The rows below fall into families. The same turns and mirrors carry the whole set onto itself and the rows of a family onto each other. For each named row, which other rows are in its family? Write them in the order they are listed.
These 40 rows form 5 families of 8 rows each.
Q691: [  53,  -93, -136, -223, -109,   -1,   31,   44,  190, -303,  158,  -54,
  279,  -81]
Q941: [-274,  -43,  -72, -268,   22,  278,   45, -168, -110, -394,  217,  159,
 -138,  189]
Q395: [-224,  142, -242,  306, -168,   43,  -42,  204,   47,  100,   93,  -10,
  -86,   45]
Q560: [  58,  -24,   -8, -301,  194,  278,   -4, -155, -119, -296,  232,   17,
  121,   -2]
Q222: [ 137, -189, -206, -182,  -64,  -77,   15,   65,   66, -193,  120, -121,
  232, -104]
Q259: [  41, -109,  -63, -331,  207,  344,   -5,  -48,   53, -246,  306,   57,
  113,  148]
Q471: [ 108,   40, -170,   26,   65,  400,   58, -129,  134,  170,  173,  -85,
 -315,  248]
Q937: [  34, -111, -183, -260, -188,   -8,   11,   -2,   89, -295,  181,  -34,
  252, -103]
Q193: [-121, -145,  -48, -355,   78,  302,  111, -193, -181, -313,  106,   95,
 -102,  106]
Q107: [-142, -108, -170, -219, -199, -154,  147,   74,   56, -409,   90,  103,
  -49,   32]
Q616: [  51, -120,  -29, -350,  159,  347,   51, -142, -168, -285,  166,    6,
   40,   90]
Q622: [ -79,  125, -203,  289, -106,    9,   -1,   82,    0,  141,    2,  -33,
  -26, -141]
Q357: [ -76,  154,  -65,   54,  112,  390, -107,  -77,  -48,  219,   97,   61,
 -269,  146]
Q782: [-172, -186, -116, -314,   21,  211,    7, -125, -153, -359,  291,  167,
 -117,  105]
Q881: [-130,  248, -182,  271, -110,   37,   21,  127,  101,  118,  -43,  -96,
  -65,   21]
Q98: [-184, -118, -110, -289,   36,  162,   -1, -163, -253, -358,  184,  161,
 -166,  153]
Q437: [ -96,  186,  -75,  219,  208,  343,   -4,   24,  -81,  116,  123,   36,
 -254,  172]
Q533: [  19,  112, -240,  228, -208,  -34,   21,  128,  287,   46,  152,  -58,
 -199,  118]
Q325: [-262,  -31, -154, -231, -266,  -82,   31,   -7,   40, -429,   88,   11,
   -6,  -22]
Q125: [-161, -121, -202, -127, -272, -148,   50,  -75,  -94, -367,   34,    0,
  -41,  -50]
Q81: [ 113,   58, -261,   86, -248,  -48,   91,  115,  160,   71,   52, -163,
 -288,  125]
Q755: [   8,  130, -230,   57, -230,   45,  123,  168,  321,   86,   82, -159,
 -258,  133]
Q549: [  73,   95, -121,   97,  136,  327,  101,   -9,   80,  102,  152,  -15,
 -378,  315]
Q813: [ 130, -205,  -86, -287,  198,  241,   15, -115,  -86, -234,  262,  102,
   89,   99]
Q246: [  71,  -43, -106, -128,  -68,  -60,   24,  112,   37, -364,  187,   12,
  274,  -64]
Q511: [  43,  139, -133,  -58,   30,  370,  111,    8,  153,   59,  244,    5,
 -388,  355]
Q205: [  59,  172, -228,  140, -175,   22,  126,  100,  255,  113,  -15, -140,
 -203,  145]
Q465: [ -72,  123,  -99,  224,  161,  361,  -18,  -45, -160,  147,  169,   78,
 -179,   96]
Q787: [  39, -203,  -79, -303,  125,  275,  -26, -109,  -96, -298,  365,  113,
   62,   46]
Q815: [-184, -110, -202, -272, -294,  -83,   41,  -45,   20, -349,  108,   44,
   41,  -56]
Q661: [-185,  -99, -241, -126, -180, -138,  157,   80,   53, -417,  150,   -1,
   67,  -26]
Q105: [  97,   35, -275,  215, -207,   62,   98,  152,  286,   93,  138,  -96,
 -155,  182]
Q103: [ -20,  -98, -189, -137, -101,  -79,  104,  109,   84, -389,  206,  -82,
  215,  -37]
Q696: [-170,  237, -160,  288, -145,  108,   -8,  104,  127,   69,   47,  -64,
    3,  -81]
Q564: [-192,  204,  -51,  143,  185,  415,  -11,  -30,  -11,   98,  196,  127,
 -129,  108]
Q528: [-119,  176, -236,  277, -135,  -28,  -56,  184,  175,   87,  153,  -18,
 -104,    2]
Q610: [-216,  160, -130,   95,   94,  386, -101,  -60, -112,  185,  126,   -5,
 -271,  110]
Q715: [-131,  -82,  -79, -406,   65,  170,  109, -201, -102, -344,  127,  114,
 -207,  107]
Q313: [  95,   25, -180,    8,   69,  298,  105,  -15,   23,  151,  190,    0,
 -440,  319]
Q176: [  76,   92,  -73,    6,   32,  401,  -21, -124,   49,  175,  126,   30,
 -375,  237]

Same family as Q105: Q395, Q560, Q471, Q107, Q246, Q610, Q715
Same family as Q98: Q691, Q325, Q755, Q813, Q465, Q696, Q313
Same family as Q564: Q941, Q222, Q259, Q622, Q125, Q81, Q511
Same family as Q357: Q193, Q616, Q533, Q661, Q103, Q528, Q176

The rows below fall into families. The same turns and mirrors carry the whole set onto itself and the rows of a family onto each other. For each named row, which other rows are in its family? Write them in the order they are listed.
These 32 rows form 4 families of 8 rows each.
Q672: [ -53,  -99,   87, -191,  -12,  -28, -104, -288,   59,   82,  -58,  -88,
  -54,  -79,  208, -177,   30, -124,  229,  -71,  -90, -288, -157, -133]
Q708: [  99,  -24,  -53, -190,   35, -172,  -83,  -99,   -7,  -40,  286, -339,
   44,  -31,  -26, -105, -156, -159,  175, -250,  -43,  -38,  -81, -223]
Q173: [  60,   39, -170,  186,  -95,  213, -156,   22,   29, -118,   70,   33,
  -58,   16,   82,  283,  -23,   63, -421,   25,  330,  130,  -44,  158]
Q300: [  57,  133,   90,  160, -260,   93,   43,   21,   29,  -23,   18,   87,
 -253,  169,  236,  239, -175,   -3,  -52,  219,  243,  148,   84,  219]
Q865: [-209, -140, -189,  -44,  137, -164,  103,   66,  332, -234,   77,   66,
  174,  139,   22,   49,  118,  147,   16, -144,  107,  380,  -58,   27]
Q605: [ -80, -175,   84,   78,  -37, -170,  292,  -20,  254,   19,  -62,  221,
  118,  241,  137,   39,  191,  -59,   88,   -4,  -90,  203,  -80,  147]
Q29: [ -94, -202,  102,  103,  -40, -160,  316,   15,  294,   58, -150,  184,
  132,  182,   64,  -39,  215,  -81,   73,  -19,  -75,  142,  -20,   85]
Q685: [ -78,  -87,   20, -303,   -6,    3,  -36, -306,   50,   54,  -59,  -29,
  -68,  -14,  106, -208,   28, -129,  234, -141, -148, -200, -197, -158]
Q57: [ -82, -201,   92,   74,  -19, -204,  312,  -16,  256,  -32, -128,  205,
  176,  197,  162,  -37,  200, -127,   40,  -20,  -57,  118,  -16,  103]
Q381: [ 133,   18, -158,   81,  -61,  184, -129,  -57,   61,  -89,   77,   15,
 -101,   52,   24,  336,  -71,  129, -409,   35,  293,  182,  -89,  133]
Q341: [ -56,  -50, -128,  -67, -206,  189,  -55,  416, -202, -139,  -62,   76,
 -244, -170,   65, -169,   58,   90,   70,  211,  -43,  -99,   30, -178]
Q595: [ 170,   10,  -53,  -57,  -10,  397,   96,  309, -112, -222,   78, -126,
  -47, -128, -265,   -4,   70,  -12, -139,    7,   55,  -87,   37, -200]
Q75: [ 137,   22, -133,  -26,   63,  263,   50,  329, -188, -259,  101, -130,
   -6,  -79, -268,    3,   47,  -58, -146,   69,    6, -107,   57, -273]
Q458: [ -60,  -64,    2, -298,  -10,  -14,  -33, -230,   21,   74,  -29,  -87,
 -133,  -87,  190, -203,   10, -110,  131, -135, -113, -277, -268, -117]
Q114: [  73,   55,   89,  112, -267,   80,    1,   88,  -35,  -16,   29,   36,
 -335,  149,  233,  263,  -89,   24, -130,  274,  185,  158,   62,  209]
Q886: [ 121,   63,  -58,    7,   15,  325,   82,  275, -146, -274,   71, -169,
   -6, -195, -216,  -40,   -9,  -49, -135,   40,   41, -150,   21, -280]
Q935: [  50,   45, -176,   95,  -22,  203, -180,  -64,   42,  -87,   65,   32,
  -34,   34,  131,  340,  -53,  147, -403,  -46,  251,  141,  -68,  177]
Q209: [  32,   -6,  -83, -201,  125, -113, -146, -194,   46, -114,  205, -327,
   51,  -41,    5,  -21, -123, -149,  251, -221,    9,   -5,  -63, -256]
Q954: [  61,   45,   74,  134, -260,  100,   25,   35,   27,   62,  102,   24,
 -264,  139,  236,  227, -182,  -22,  -60,  277,  186,  149,   75,  271]
Q356: [-158, -199,  122,   90,  -76, -149,  358,  -24,  267,  -15,  -64,  213,
  109,  185,  109,  -57,  181,   -4,  135,   18,   -5,  147,  -10,  143]
Q538: [  46,   99, -121,  104,  -71,  213, -231,  -34,   94,  -91,   -8,   52,
   -5,   60,   91,  296,  -61,  156, -377,  -11,  299,  195,  -24,  155]
Q557: [  -9,   -2, -104, -102, -196,  230,  -19,  421, -177, -152,   -6,  128,
 -296, -180,   55, -116,   21,  121,   93,  117,  -70, -144,   73, -159]
Q155: [  62,    9,   63,  182, -305,   62,  -17,   33,    9,   55,   91,  131,
 -333,   97,  230,  217, -166,   45, -103,  238,  187,  120,   -7,  185]
Q914: [-218, -140, -204,  -61,  227, -203,   88,  144,  336, -256,   43,  107,
   86,  129,   48,   17,   61,   45,   81, -153,  141,  368,  -96,   18]
Q60: [ 187,  -12,  -41,  -22,   14,  331,  140,  318, -146, -305,   66, -133,
    1,  -92, -210,   14,   88,  -11, -166,   43,   71, -108,   -2, -270]
Q359: [  96,   41,  -30, -194,   72, -199, -103, -182,   -6,  -91,  277, -275,
   30,  -41,  -37,  -69, -183, -125,  189, -227,    2,  -36,   -3, -238]
Q506: [  18,  -20,  -23, -192,  102, -160,  -74, -139,  113,  -26,  253, -284,
   69,  -38,   -2, -122, -142, -108,  201, -287,   12,  -34,  -18, -291]
Q948: [ -94,  -11,   47, -280,  -24,   25, -110, -316,   71,   72,  -27,  -57,
  -94, -101,  147, -218,   15, -105,  124,  -51, -105, -251, -235, -122]
Q183: [-170, -138, -186,  -28,  203, -201,  126,  104,  365, -153,   84,   97,
  141,   85,   91,    8,   71,   56,   28, -127,  196,  356, -104,  111]
Q349: [-216, -120, -163,  -81,  197, -237,   89,  116,  298, -234,   31,   53,
  146,   96,  104,  -31,   54,  -15,   27,  -99,  127,  424,  -81,   23]
Q894: [  10,  -10,  -89, -152, -167,  197,  -83,  339, -225, -176,  -89,   51,
 -249, -158,   18, -137,   -7,   90,   78,  193, -107, -183,   53, -178]
Q427: [ -95,  -18,  -58,  -87,  -94,  198,   13,  389, -229,  -96,  -63,   93,
 -277, -181,   41, -139,   44,   46,   38,  244,  -81, -203,   19, -182]

Same family as Q359: Q29, Q341, Q935, Q954, Q914, Q60, Q948
Same family as Q427: Q672, Q865, Q381, Q75, Q209, Q356, Q155
Same family as Q300: Q708, Q57, Q595, Q458, Q538, Q557, Q349

